128 stands for zero in the data rows.
Each row in the table below has a label, given by one hidden rule.
tensor([157, 110, 131, 131, 115, 103, 255, 104, 174,  69, 230, 109, 150,   0, 202,  70, 101,  91, 132, 137,  83, 202, 100, 121, 129, 125, 130, 147, 171,  91,  41, 150]) D
tensor([ 59, 128, 184, 152, 193,  98, 136, 197, 128, 110,  76, 125,  82, 167,  87, 148, 131, 126,  95, 107, 132, 166, 149, 175, 126, 142,  97, 111,  33, 114, 172, 142]) A
tensor([ 98,  99, 149,  59, 236, 105,   0, 208,  88,  82,   5, 129,  82, 237,  88,   2,  84, 125, 144, 145, 135,  63, 182, 141, 119, 152, 189,  88, 159, 109, 151, 128]) A
tensor([ 14, 155, 129, 143, 202, 175,  49,  88, 113, 139,  97, 113, 129, 206, 105, 176, 100, 126, 117, 152, 131, 102, 132, 160, 158, 120, 138, 126,  66, 101,  98, 121]) A
tensor([255,  74, 114,  61, 255, 147, 110, 141, 131, 135, 114, 182, 159,  82, 144,  86, 232, 134, 192, 178, 113,  93, 134,  91, 184, 175, 191, 108, 255, 173, 174, 105]) B
tensor([238, 110,  86, 115, 128, 226, 226, 141, 127,  60, 209, 146, 118,  55, 221, 149, 152, 122, 157, 201, 108, 215, 111,  95, 156, 139, 159, 133, 255, 129, 109, 109]) C
tensor([188, 117, 119,  93, 123, 138, 162, 125, 195,  53, 159, 136, 111,  31, 157,  62, 139,  83, 211, 172, 115, 188, 128, 137, 151, 148, 117, 135, 255,  67, 150, 165]) D
tensor([ 70, 124, 155, 105, 255,  40,   0, 136,  92, 116,  53, 111,  29, 115, 119,   0,   0, 113, 130, 145, 132,  90, 198, 198, 158, 183,  93,  74,  48,  71, 130, 162]) B
tensor([ 32,  59, 163,  19, 255,  59,   0, 213,  93, 123,   0, 142,  17, 211,  85,   0,   0,  93, 175, 178, 132,  41, 224, 195, 193, 162, 137,  43,  96,  93, 174, 171]) B
tensor([  0, 192,  91, 209,   0, 136, 187,  43, 152, 170, 155,  97, 224, 109,  79, 254, 255, 178,  29,  58, 150, 193,   0, 115,  68,  50,  80, 210,   0, 215,  75,  64]) B
tensor([255, 153,  99, 153, 124, 183, 131,  98, 115, 139, 183, 149, 148,  93, 127, 164, 192, 117, 130, 112, 114, 104,  70,  95, 127, 127, 142, 165, 150, 186, 117, 120]) C
tensor([159,  99, 122, 104, 118, 181,  85, 134, 129, 165,  70, 159, 134, 131, 131, 127, 255, 132, 135, 151, 140, 171, 135,  95, 127, 157, 179, 124, 169, 207, 132, 107]) C
tensor([177, 151,  93, 174,  41, 224, 192, 108, 142, 151, 164, 142, 175,  31, 163, 192, 215, 120, 120, 119, 138, 149,  57,  73, 118, 142, 140, 146, 166, 210, 151,  77]) C
tensor([ 73, 123, 162, 111,  95, 104,  50, 168,  79, 178,  52, 142,  79, 210,  57,  89,  23, 165,  81,  74, 174,  77, 165, 154, 137, 115, 156, 136,   5,  96, 174, 153]) B
tensor([ 18, 104, 171,  90, 175,  28, 225, 117, 102,  70, 109, 107, 103,  92, 118,  79,  63, 110, 112, 148,  90, 199, 193, 168, 119, 123,  89, 104,  60,  43, 122, 162]) C
tensor([ 40, 125, 159,  89, 193, 139,  82, 205,  47, 166,  38, 137, 113, 198,  82,  40,   5, 124, 150, 149, 150,  73, 154, 189, 156, 139, 133, 123,   2, 133, 228, 137]) A
tensor([123, 140, 143, 138,  46,  78, 115, 139, 120, 136, 119, 140, 152, 163, 145,  81,  62, 129, 127, 136, 159, 107,  78, 117, 140, 148, 127, 124, 125, 127, 153, 126]) B
tensor([229, 127, 116, 134, 255, 131, 161, 160, 183, 101, 101, 126,  88,  94, 116,  47,  12, 121, 138, 176, 127, 141, 142,  91, 151, 134, 129, 113, 224,  87, 154, 165]) B
tensor([ 52, 111, 148, 119, 141,  43, 128, 168, 147, 110,  85,  84,  60, 134, 109,  32,  87, 133,  93, 142, 114,  86, 160, 175, 143, 121, 116,  83,  70,  37, 127, 155]) B
tensor([ 46, 129, 152,  63, 255, 134, 105, 168, 107, 100,  97, 145,  60, 219, 102,   0,   0, 104, 146, 140, 137,  67, 255, 162, 191, 167, 131,  99, 118,  68, 218, 138]) B
tensor([209,  86, 145,  79, 250, 155,  71, 163, 123, 134, 109, 149,  81, 147,  67,   0,   0, 132, 222, 141, 124, 129, 241, 150, 173, 195, 153,  50, 212, 117, 205, 117]) B
tensor([ 95, 110, 129, 161,  80,  70, 218, 133, 160,  75, 182,  89, 158,  60, 164,  70,  57, 108,  86, 124, 119, 195,  88, 140, 111,  85,  95, 150, 142,  82,  27, 114]) C
tensor([ 98, 110, 149,  65, 172, 124,   0, 149,  53, 121,  11, 113,  75, 213,  46,  34, 119, 136, 127,  96, 151,   0, 205, 144, 114, 172, 137,  95,  35, 137, 172, 131]) B
tensor([120, 120, 110,  83, 126, 145,  53, 158, 104, 158,  75, 134, 116, 169, 121, 134, 159, 103, 118, 145, 114,  74, 133, 124, 152, 181, 152, 141, 109, 115, 162, 118]) C
tensor([166, 141, 145, 137,  62, 123, 116, 105, 165, 134,  75, 157, 128, 154, 131, 164, 238, 149,  59, 136, 147, 158, 127, 124, 112,  77, 105, 161,  28, 152, 121,  91]) B
tensor([ 56, 129, 145, 216,   0, 114, 139,  93,  95, 147, 227, 111, 142, 111, 126, 102, 144, 134,  58, 113,  98, 121, 118, 141, 107,  69,  87, 125,  85, 139, 104, 131]) B
tensor([ 81,  72, 140,  85, 255,  48, 177, 166, 143, 123, 148, 128,  84, 135, 137,   0,  24, 108, 166, 174, 123, 132, 169, 135, 173, 189, 114,  83, 200,  90, 144, 141]) C
tensor([153, 124, 125, 124, 171,  72, 107, 119, 105, 124, 144, 154, 117, 104, 130, 175,  90, 127, 148, 114, 127,  62, 133,  94, 129, 123, 142, 118,  96, 147, 159, 131]) B
tensor([ 60, 187, 113, 164,  76, 150, 118, 103, 101, 198, 154, 154, 207, 190, 131, 244, 255, 146, 112,  89, 155, 131,  69, 100,  95,  86, 146, 174,  42, 143,  77, 118]) B
tensor([255,  83,  97, 134, 101, 141, 158,  85, 196,  96, 190, 162, 197,   0, 173, 220, 213, 132, 177, 182, 108, 150, 119,  67, 128, 154, 137, 138, 255, 136,  52,  85]) C
tensor([255, 130, 147, 142, 120, 189, 112, 118, 133, 119, 133, 137, 110, 135, 118, 200, 215, 137, 158, 132, 102, 129, 163,  83, 138, 133, 158, 158, 158, 128, 129, 136]) B
tensor([ 30, 142, 155, 155,   4, 104,  70, 150, 117, 201,  62, 119, 115, 112,  87, 178,  28, 144,  66, 103, 147,  70, 131, 126, 111,  86,  95, 138,  16, 158,  98, 108]) B
tensor([115, 132, 140, 152, 151, 104, 204, 132,  98, 128, 167, 113, 135, 135, 149, 112, 124, 134, 132, 140, 103, 130, 173, 159, 133, 129, 118, 132, 111,  85,  81, 148]) B
tensor([152,  67,  97, 193, 103,  99, 209, 103, 191,  99, 230, 107, 202,   0, 212, 147, 137, 112, 149, 139,  85, 206, 117, 113, 133, 115, 128, 111, 202, 114,  73, 132]) D
tensor([ 95, 142, 143, 124,  65, 124, 206,  94, 139, 113, 157,  62,  85, 119, 134, 107,  72, 103,  52, 119, 111, 168,  91, 150, 113, 104,  90, 120,   0, 127,  43, 178]) C
tensor([102,  97, 129, 119, 190, 149,  64, 152, 154, 129, 169, 103, 124, 107, 164, 153, 164, 118, 143, 119, 120,  86, 118, 130, 122, 139, 113, 125, 151, 145, 199, 135]) A
tensor([164, 122, 120, 103, 228, 153, 135, 130, 103, 180, 125, 151, 161, 140, 137, 146,  93, 152, 131, 135, 136, 145, 190, 143, 103, 141, 146, 150, 134, 138, 168, 159]) A
tensor([ 37, 149, 143, 143,   1, 136, 109, 114, 107, 134, 214,  87, 149, 114, 148, 232,  81, 158,  79,  86, 134, 174,  86, 120,  99,  95,  79, 157,  69,  86, 115, 122]) B
tensor([243, 103, 118, 119, 139, 181,  85, 143,  64, 148, 117, 173, 141, 118, 162, 169, 155, 144, 143, 124, 142, 104, 132, 126, 138, 103, 175, 146, 204, 172, 134, 132]) C
tensor([151, 131, 120,  84,  85, 100,  28, 140, 131, 133,  85, 109, 125,  75, 142, 134, 110, 144, 139, 100, 151, 180, 111, 133, 127, 134, 114, 143,  73,  93,  83, 123]) B
tensor([164,  80, 120,  83, 255,  65,  65, 186, 120, 109,  56, 140,  61, 209, 121,  77,  78,  98, 212, 155, 107,  98, 209, 146, 162, 172, 116, 117, 156, 113, 207, 129]) B
tensor([168, 164, 128, 103, 116,  69,   0, 110,  68, 207, 134, 144, 120, 244,  78, 139, 147, 152,  82,  50, 212,  39, 151, 159, 110, 137, 167, 127,  58, 188, 184, 153]) B
tensor([116, 165, 119, 221,  50,  73, 103, 115, 125,  88, 151,  90, 174,  75, 145, 141, 139, 130,  40,  96, 111, 202,  76, 161, 109,  82,  71, 145,  78, 150,  58, 179]) B
tensor([ 75, 139, 125, 152, 119, 118, 173, 141,  87, 129, 141, 130, 141, 105, 101, 151, 116, 143,  83, 108, 136, 136, 178, 140, 131, 110,  98, 128,  91, 133, 124, 144]) B
tensor([  0, 182, 132, 160,  11, 113, 147,  67, 200, 125, 197,  91, 194,  62,  92, 152, 169, 163,  75,  93, 107, 172,  66, 137,  75,  56,  85, 182, 127, 163,  52, 145]) B
tensor([141, 111,  91, 100, 129,  67,  87, 132, 131, 125, 169, 107, 156, 139, 132, 170, 105,  93, 122, 148,  85, 155, 128, 120, 119, 151, 154, 131, 139, 159, 125, 129]) C
tensor([  0, 156, 179, 124, 125,  56,  15, 153,  75, 169,  95, 125,  92, 191,  94, 118,  23, 153,  95, 112, 150,  51, 133, 190,  98, 110, 117, 105,   0,  57, 102, 134]) B
tensor([143, 129, 137, 143, 151, 103, 179, 133, 181, 133, 139, 119, 145, 124, 134, 169, 105, 122, 103, 112,  91, 189,  61, 118, 102, 119,  96, 104, 222,  96,  88, 126]) C
tensor([255,  73, 131,  45, 250, 205,  61, 156, 129, 134,  46, 166, 153, 206, 134, 109, 230, 114, 220, 188, 141,  66, 155, 113, 175, 213, 201,  91, 255, 219, 255, 119]) C
tensor([  0, 190, 156, 165,   0,  81, 160, 128, 133, 133, 131,  67, 158, 127, 117,  97, 164, 155,  75,  78, 146, 134,  65, 147,  88,  81,  78, 142,   0,  94,  71, 172]) B
tensor([149,  94, 109,  84, 241, 147,  61, 180, 112, 125, 131, 161, 109, 190, 138,  86,  57, 114, 190, 148, 134, 115, 194, 110, 124, 159, 140,  99, 226, 166, 158, 102]) C
tensor([184,  86, 107, 141, 134, 200, 200,  85, 175, 115, 238, 152, 230, 103, 153, 207, 170, 129, 155, 150, 102, 175,  75,  76, 145, 142, 170, 145, 185, 199,  82, 134]) C
tensor([166, 146, 121, 110,  95, 148, 104, 123, 108, 160, 147, 158, 153, 160,  83, 126, 202, 159, 150, 129, 141,  25, 121, 121, 136, 109, 158, 119, 135, 154, 137,  81]) B
tensor([ 74, 126, 128, 140,  67, 143,  85, 113, 153, 164,  93, 129, 122, 139, 150, 174, 150, 137, 141, 134, 152,  99, 160,  85,  98, 129, 140, 136,  99, 156, 138, 115]) B
tensor([145, 168, 102, 171,  28, 244,  30, 108,  78, 246,  97, 194, 156, 166, 137, 228, 255, 194, 164,  79, 185, 102,  81,  48,  94, 130, 155, 169, 175, 255, 127,  58]) C
tensor([191,  64, 149,  91, 184,  71, 180, 138, 141,  63,  77, 124,  69,  79, 170,  15,   4,  93, 181, 150,  98, 175, 144,  99, 142, 145, 127, 121, 210,  52, 167, 148]) C
tensor([ 28,  99, 149, 115, 242,  91, 170, 161, 129, 121,  84,  85,  70,  92, 175,  35,  57, 100, 194, 155, 131, 129, 179, 165, 126, 151, 121, 122, 150,  72, 131, 183]) B
tensor([212,  55, 125,  76, 183, 137, 255, 150, 182,  65, 146, 153, 104,   9, 187, 156, 120,  96, 210, 203,  83, 166, 189,  99, 172, 199, 162, 109, 255, 112, 116, 125]) C
tensor([222,  82, 127,  72, 208, 103, 119, 146, 150, 106,  68, 134, 122,  64, 187,  91,  78,  99, 227, 168, 101, 172, 231, 126, 200, 156, 124,  53, 205, 131, 149, 174]) C
tensor([150,  64, 165,  89, 178,  50, 255, 136, 131,  67, 148, 106, 121,  69, 187,   0,   0,  75, 157, 175, 106, 251, 177, 153, 166, 205, 106,  61, 246,  57, 128, 176]) C
tensor([135,  76, 111, 124, 196, 163, 231, 123, 167,  58, 170, 118, 145,   0, 168, 119,  60,  71, 182, 159,  94, 216, 155, 103, 135, 146, 123, 109, 188, 106,  64, 137]) C
tensor([171, 123,  83, 135, 193, 225, 113, 105,  94, 120, 107, 141, 164, 135,  68, 195, 246, 126, 169, 115, 175, 103,  67,  79, 137, 135, 184, 132, 198, 214, 147,  99]) B
tensor([144, 153, 127, 173,   0, 128,  90,  72, 128, 165, 214, 119, 180, 164,  99, 247, 255, 151,  97,  99, 159, 187,  72, 136,  52,  55,  95, 195,   0, 163,  64, 106]) B
tensor([148, 149, 119, 138,  27, 159,  72, 115, 148, 147, 207, 113, 159,  73, 127,  86, 201, 142,  46, 106, 134, 135, 133, 123, 109, 103,  74, 147,  43, 124,  86, 138]) B
tensor([255, 108,  66, 178,   0, 228, 157, 121, 185, 135, 219, 141, 171, 159, 115, 202, 255, 158, 151, 137, 157, 177, 111,  88, 104, 146, 169, 148, 251, 197, 178,  83]) C
tensor([112, 117, 125, 102, 156,  90, 125, 147,  92, 118,  63, 137,  79, 169, 112,  56,   1, 121, 119, 112, 111,  45, 160, 126, 125, 145, 123,  99, 154,  79, 209, 139]) B
tensor([ 97, 152,  95, 115,   2, 255,  91, 103,  96, 166, 161, 143, 161, 109, 101, 255, 255, 164,  97, 106, 153,  62,  48,  88, 115,  80, 152, 143,  75, 135, 107, 110]) B
tensor([ 81,  84, 154, 139, 212, 103, 139, 125, 167, 131,  87, 108,  91,  56, 154, 128,  51,  87, 148, 167, 131, 131, 114, 116, 141, 145, 156, 110, 112,  50, 186, 167]) B
tensor([149, 118, 131, 216,  68,  65, 255,  82, 250,  53, 236, 100, 196,   0, 200, 198, 188, 121,  99, 134,  90, 255, 117, 151, 117, 155,  65, 141, 255,  77,  67, 148]) C
tensor([183, 137, 117, 214,   0, 203, 205,  45, 132, 157, 218, 120, 216,  85, 130, 243, 255, 129, 122,  94, 126, 183,   0,  98, 100,  95, 127, 184, 165, 169, 131,  97]) C
tensor([210,  91, 133, 100, 221, 119,  65, 129, 117,  91, 135, 121, 112, 142, 135, 134,  71, 112, 165, 134, 106, 184, 153, 129, 152, 162, 177,  80, 207, 121, 166, 146]) C
tensor([158, 103, 134, 131, 112,  91, 200, 135, 183,  85, 179, 128, 128,  57, 151, 161,  48, 106, 178, 141,  95, 169, 157, 128, 131, 139, 112, 130, 255, 136, 106, 164]) D
tensor([ 95, 119, 156, 129, 229, 130, 125, 129, 138, 100, 127, 129,  89,  99, 113,  39,  71, 118, 126, 165,  91, 140, 115, 136, 153, 125, 117,  61, 162, 125, 162, 180]) A
Here are more rows. What is the label of each one?
tensor([157, 181, 129, 159, 123, 206,  95,  86, 115, 154, 114, 107, 167, 202,  89, 204, 224, 162,  69,  97, 186, 120,  84,  96,  88,  90,  97, 169,   8, 187, 110, 102]) B
tensor([201, 140,  92, 177,  45, 204, 149,  85, 163, 142, 231, 142, 183, 132, 142, 255, 213, 147, 141, 114, 133, 150,   7,  96, 104, 102, 132, 175, 222, 236, 112, 106]) C
tensor([255, 110,  86, 145, 105, 192, 129, 137, 109, 154, 185, 185, 179, 112, 155, 221, 242, 137, 170, 164, 138,  82, 120, 102, 138, 130, 162, 150, 255, 251, 120,  69]) C
tensor([131, 123, 155,  60, 187,  97,   0, 183,  80, 111,   7, 147,  90, 175,  57,  48,   9, 122, 172, 140, 125, 106, 246, 148, 181, 164, 154,  60,  43,  88, 206, 153]) A
tensor([ 84, 148, 121, 164,  66, 216,  92,  97, 127, 132, 152, 119, 190,  65, 108, 242, 193, 162,  69,  77, 133, 120,   6, 129,  67,  69, 128, 191,  45, 148, 130,  95]) B
tensor([196, 111, 121,  74, 255, 163, 100, 174, 148, 157,  95, 188, 105, 190, 150, 131, 134,  96, 217, 143, 103,  80, 214,  91, 146, 166, 216, 107, 231, 164, 164, 132]) C
tensor([150, 182, 143, 113,  81, 196,  43, 163, 129, 180, 120, 162, 109, 221,  73,  98, 140, 169, 138,  93, 159,  80, 111, 154, 113, 128, 174, 146,   0, 169, 138, 111]) B
tensor([  0, 235, 155, 156,   0,  78, 162,  74,  79, 169, 164,  54, 174, 107, 115, 187, 157, 178,   0,  57, 120, 144,  31, 119,  54,  44,  87, 147,   0, 153,  85, 102]) B
tensor([232, 123, 125,  99, 144, 179, 172, 125, 104, 117, 107, 159, 149, 218, 128,  89,  89, 144, 136, 113, 139,  56, 196, 112, 134, 127, 179, 148, 132, 155, 192,  85]) B
tensor([213, 119, 108, 181, 221, 169, 120, 119, 154, 132, 170, 172, 171, 155, 163, 191, 255, 118, 137, 116, 114, 111,  62,  83, 142, 109, 111, 144, 144, 120,  97, 105]) A
tensor([  0, 121, 139, 197,  45,  93, 211,  88, 135,  44, 181,  86,  83,  25, 154,  74,  63, 129, 121, 105, 113, 201,  93, 131, 125,  91,  92, 119, 197,  86,  48, 167]) C
tensor([134, 144, 144, 110, 106,  86, 114, 153, 162, 112, 164, 147, 162, 164, 140, 163, 120, 116, 120, 156, 124, 132, 124, 120, 127, 133, 126, 115, 115,  74,  83, 146]) C
tensor([244, 165,  68, 168, 103, 255, 231,  76, 191, 134, 223, 155, 215, 110, 201, 255, 255, 158, 144, 142, 123, 136,  13,  99, 102,  99, 136, 189, 237, 168, 123,  89]) C
tensor([161,  98, 100, 113, 103, 152, 190, 104, 128, 136, 130, 163, 185,  94, 128, 189, 154, 128, 163, 130, 150, 136,  58, 103, 133,  99, 159, 135, 236, 157, 120, 114]) C
tensor([255,  79, 117, 122, 103, 146, 255, 134, 156,  69, 172, 131, 100,  96, 226, 104, 111, 124, 185, 188,  64, 134, 157, 106, 137, 169, 120, 113, 255,  92,  81, 141]) C
tensor([  0, 165, 158, 126,  56,  69,  73, 122, 129, 183, 133,  70,  98, 134, 122, 106,  49, 142,  60,  91, 102, 135, 102, 128, 116, 103, 110, 124,   0,  72,  91, 126]) B
tensor([250, 120, 116, 114, 102, 151, 162, 104, 126, 143, 104, 156, 152, 133, 130, 188, 153, 132, 183, 149, 132,  89, 154, 102, 132, 133, 123,  98, 254, 164, 122, 123]) C
tensor([ 79, 111, 147,  95, 184, 141,  71, 174,  76, 115, 127, 129, 117, 145, 145,  71,  53, 100, 177, 112, 137,  95, 217, 161, 155, 157, 138, 107, 234,  89, 127, 126]) C
tensor([  0, 190, 166, 133,  54,  42, 165, 122, 125,  88, 102,  63, 135,  96, 158,  64, 141, 146,  59, 125, 137, 115, 114, 166,  94,  99,  62, 132,   0, 110, 100, 166]) B
tensor([240,  71, 131,  72, 255, 118, 101, 152, 181,  25, 118, 142,  64, 135, 228,  34, 105,  89, 239, 198, 103, 142, 225, 107, 164, 174, 135,  72, 255,  59, 187, 164]) C
tensor([127, 104, 126,  95, 173, 133, 168, 153, 103, 141, 121, 151,  87, 195, 134,   0, 169, 104, 164, 146, 127, 124, 192, 130, 116, 139, 145,  95, 109, 135, 197, 158]) C
tensor([180, 137, 118,  99, 106, 209,  67, 130,  94, 154, 149, 135, 115, 171,  90, 138, 185, 174, 175,  89, 133,  69, 129, 118, 133, 116, 184, 136,   0, 185, 189, 105]) B
Which column or columns does the hidden rule look at? Columns are counted from 0, in order:
4 17 28
